rotation steps, each row followed by its count of steps
The counts run from 0 to 313.
[147 142  79 104 135 146 114 148 128 133 133 129  93 123 133 125 127 124
 167 113 150 149 132 130 107 111 139 171 101 156 110 135 157 103 143 138
 120  64 192  93 160 173  99 136 138 117 137  97 123 194 148 149  93  93
 123 103 104] => 50
[135 128 130 101 148 145  96 121 149 171 125 153  92 115 185 116 139  99
 137 110 110 137 132 125 124 132 144 175  91 170 154 152 155 110 159 170
 134 101 185 121  93 190 160 120 123 134 147 116 147 161 138  98  84  97
 161 147 134] => 197
[170 119 111  86 121 138 106 138 146 139 105 144 124 123 133 115 124 120
 166 139 128  94 116  87 129  94 176 142  93 180 103 127 131 106 178 100
 116  65 195  88 148 160 156 117 125 131 143 118 131 183 125 113 109  91
 103 138 127] => 177
[175 129 106 137 146 156 101 132 139 147 128 151 107 139 168 129 162 112
 162 148 147 133 128 126 116 136 122 174  81 173 144 123 153 134 175 124
 123  64 197 110 159 175 111 135 168 161 126 111 154 105 137 133 111 113
 102 133 129] => 297
[139 125 126 112 144 139  94  88 140 130 132 148  95 168 204 123 162  86
 123 120 119 139 136 139 152 125 130 159 100 138 144 129 151 146 149 156
 137  95 186 131 147 188 133 128 114 158 133 100 155 149 141 141  71 100
 131 147 136] => 211
[148 108  90  93 101 100  84 145 138 154 124 160  94 117 137 126 122  96
 149 123 122 107 119 114 118  92 132 166 110 137 109 147 137 141 168 132
 122  48 191  81 121 165 111 120 115 130 141  95 135 155  96 148 106  89
 117 156 153] => 38
[143 156 127  89 180 128 124 113 140 132 121 132 119 124 213 122 204 101
 150 134 145 131 142 108 110  95 150 156 129 161 144 133 138 129 139 133
  99  93 187 123 154 146 142 105 127 115 140  92 137 148 153 157 100  98
 136 103 127] => 8
[185 132 114 132 132 146  97 117 136 135 112 152 115 124 156 132 154 108
 160 149 142 107 153 108 102 105 131 167 103 173 141 117 140 150 172  87
 117  60 183  94 165 169 134 134 153 147 146  92 154 119 126 122 115 118
  82 140 145] => 298
[134 160 115  87 146 118 133 116 135 144 130 154 141 129 186 128 192 106
 156 129 157 110 137 122 100 105 138 162 146 184 151 126 134 122 149 127
 120  48 192 124 134 138 116  84 155 132 125  79 132 117 141 153 110 113
 130 128 120] => 120
[125 145  93  83 142 136 114 126 131 160 129 148 124 114 190 106 175 104
 127 139 140 131 146 125  82  99 158 157 141 167 156 139 178 110 162 134
 138 106 184 113 117 193 147 104 142 127 160 103  79 141 138 124 116 116
 149  96 140] => 75
[143 143 103  69 139 131  99 133 113 149 110 143 116 109 176 129 183 116
 143 133 124 124 124 107  78 100 162 157 131 166 144 137 160 119 167 113
 106  73 169  95 122 167 154 118 118 123 165 102 118 116 113 120 122 103
 133 110 171] => 187
[141 134 122  80 121 133 117 111 132 113 128 138 117 155 157 130 160  93
 137 152 129 128 130 114 144  93 161 178 143 126 103  97 184 152 159 154
 117  64 179 120 136 193 130 103 146 137  85 103 112 176 124 130 102 127
 135  82 137] => 274
[132 135  82  77 142 139 115 140 123 166 139 132 110 106 191 137 141  99
 132 134 143 126 147 134 119  80 147 185 140 147 123 133 140 119 150 149
 140  88 180 116 104 182 132  95 134 120 149  84  84 165 145 138 111 122
 159  95 117] => 268
[123 104 131  92 126 100 111 102 149 152  96 166 110 110 168 129 158  92
 141 107 104 104 119 128 126  66 141 143 115 163 119 131 154 131 143 129
 114  59 185 135  98 172 165  91 117 132 137  90 156 141 128 130  87  99
 136 133 158] => 205
[118 163 117  77 134 125 134 125 157 118 112 167 123 126 151 108 182 120
 141 132 148 143 137 122 123 133 131 158 125 155 145 108 179  95 153 136
 131  59 183 115 128 168 158 110 158 129  95  78 134 163 153 102 101 123
 109 116 122] => 67
[162 135  84 122 121 116 114 149 168 145 137 164 123 112 134 133 136 116
 175 115 158 120 151 124  86 100 110 158  98 154 131 133 130 124 157 102
 134  62 204  99 161 155 140 115 161 132 135  95 135 162 155 127  88 108
 106 160 116] => 244
[120 137  99  46 101 134 116 112 128 155 144 137 127 132 145 129 148  87
 122 115 124 133  91 139 131 129 167 174 136 165 113 160 159 103 156 145
 149  68 189 111 121 184 115 108 120 133 139  96 110 162 118 118 101 123
 152 133 113] => 57
[151 124 106  87 108 117 101 117 167 140 142 143 122 110 163 135 114  90
 144 131 114 120 142 131 154  90 156 185 108 157  99 157 119 140 134 123
 155 102 181 103 123 196 151 101 121 140 129  81 112 184 157 113  92 130
 132 160  80] => 263
[168 156 137  87 131 142 114 118 145 131 138 170 123 127 171 118 173 112
 146 154 120 112 133  88  99 107 166 171 140 162 130 121 167 165 162 132
  86  57 184  79 123 163 144 122 137 130 135 113 165 121 108 115 124 107
 134 103 122] => 300
[157 141 118  82 131 126 121 129 137 148 138 130 115 122 173 115 155 108
 123 130 146 106 184 121  87 119 150 184 176 157 165 172 101 134 159 138
 162  83 179 101 133 158 125 119 158 142 148  75 109 155 129  96 117 115
 137 139 127] => 128
[137 147 109  54 119  98 131 127 147 144 122 166 117  96 164 132 158 111
 135 130 127 114 158 129 114  85 115 188 136 137 133 121 150 139 143 133
 127  44 166 105  90 176 157  95 135 118 104  58 132 159 134 105 122 123
 139 143 123] => 259
[164 109 117  82 118 100  90 134 166 156 129 161 109 121 164 125 108  87
 131 150  96 108 132 110 173  83 146 179 106 132 105 140 126 149 150 136
 128  70 183 103 111 164 148 102 112 123 104  95 146 163 118 122 117 105
 145 149 127] => 151
[139 116 133 105 136 131  97  88 149 140 132 149 112 136 197 115 147  68
 120 117 103 131 127 149 141 118 155 166 108 160 133 158 140 149 140 150
 147 110 202 122 123 199 124 105 104 140 148  98 139 144 128 148  75 106
 132 144 114] => 210
[141 121 126  68 135 126 113 125 170 152 126 163  99 131 170 113 129  85
 125 135 105 128 137  98 173  98 116 181 107 130 129 140 156 134 153 151
 139  52 164 116 124 160 155 110 124 140  88  93 142 152 120 112 105 106
 157 131 127] => 152
[152 145 135  89 144 128 121 111 123 150 116 134 123  89 176 134 180 114
 154 114 140 114 138 136  96  82 148 172 146 187 130 146 145 129 131 119
 109  51 184 129 121 160 130  96 143 115 149  75 149 123 129 138 130 107
 155 104 114] => 313
[174 131 101 130 108 148 102 108 118 126 128 154 108 139 164 147 145  99
 154 134 158 100 153 125 131  98 127 159 101 159 127 103 117 163 153 123
 124  65 194 100 146 168 116 121 116 141 155  71 153 144 127 150 103 102
  92 156 112] => 105
[146 135 109 115 159 128 108 119 139 135  97 138 103  78 196 113 161 111
 141 120 131 127 171 134  95  78 139 157 123 159 158 151 151 124 131 105
 115 103 183 111 123 172 162 116 125 119 178  72 130 141 144 129 110  92
 114 105 113] => 200
[172 135 124  94 123 160 138 100 119 122 133 123 124 135 172 136 146  98
 132 130 160 114 172  96  98  84 147 143 153 160 142 132 104 126 149 110
 142  78 169  95 184 152 141 110 120 167 165  87 127 162 146 118  83 106
 132 127  99] => 114
[144 129 103 101 122 104  91 118 170 141 122 178 127 119 180 124 180  98
 155 143 119 114 129 134 122  85 147 145 107 158 125 117 151 149 165  93
 116  85 193 106 115 188 162  96 135 125 132  93 118 116 132 139 106 118
  91 134 156] => 79
[154 121  72  91 121 128 107 137 129 133 125 137 113 108 136 132 117 114
 180 122 151 128 120 132 125  93 140 168  87 168  92 138 128 111 142 109
 120  59 194  91 151 172 114 111 126 119 147  82 118 186 148 155  98 106
 100 136 104] => 51
[154  93 129 124 116 113  90 115 142 147  95 149 105 106 146 133 139  97
 159 104 116 104 127 124 118  59 145 140 101 153 109 128 142 135 151 124
 110  81 187 123 126 177 149 105 115 131 154  93 147 167 140 134  87  90
 127 141 144] => 204
[144 143  90 121 137 135 123 153 159 150 157 168 110 126 137 120 134 119
 167 115 160 141 131 136  83 134 119 173  95 152 133 137 142 114 155 143
 124  64 212 100 152 162 121 126 172 123 130 112 131 183 158 125  87 102
 134 140 110] => 243
[131 110 159 100 125 129 121  93 140 122  94 135  90 135 145 126 158  98
 125  99 125 141 141 138 113 100 134 153 148 135 143 140 190 126 134 149
 128  63 181 136 139 189 123 117 157 149 131  73 141 166 133 117  83 107
 146  96 149] => 207
[176 126 154  95 135 139 113  90 128 117  93 124 104 129 159 135 151 110
 149 121 124 110 154  96 127 101 152 157 140 142 143 123 134 131 146 126
 124  67 172 118 165 157 166 129 125 151 122  76 157 184 138  88  79  87
 130 137 129] => 1
[167 111  95 107 116 115  74 149 125 143 131 150  87 130 138 123 123 100
 155 126 126 127 135 118  96  96 135 164 111 118 109 134 153 141 168 143
 110  62 186  82 155 168  94 145 130 130 141  99 130 177 107 146 100  82
 124 125 168] => 37
[146 131  99 105 137 155 104 128 114 176 147 144 119 115 188 128 139 103
 128 147 145 112 131 123 105 115 160 179 128 195 140 156 141 125 178 141
 137  72 193  97 120 184 105 115 145 143 168 123 108 102 113 131 130 123
 148 104 126] => 295
[133 136 101  72 144 139 120 136 117 144 126 146  99 122 171 125 148 101
 133 144 132 132 119  93 135  69 144 170 137 137 111 113 177 116 150 150
 108  43 167 108 141 156 123 105 129 111 120 101 126 154 121 155 119  99
 155  73 131] => 161
[136 148 121  85 144 128  98 132 129 143 123 155 113 121 173 115 184 120
 148 126 129 132 110 120  79 126 166 169 134 165 135 133 180 124 169 153
  99  72 193  99 113 173 123 128 141 118 138 116 130 133 115 125 112 107
 144 102 158] => 188
[148 133  94  84 148 143 114 137 144 160 143 138  96 119 199 116 107  91
 129 152 124 132 142 118 160 108 141 190 112 157 119 164 137 127 142 148
 148  91 184 104 133 177 119 112 126 125 144 100 114 167 134 141 111 100
 154  97  83] => 156
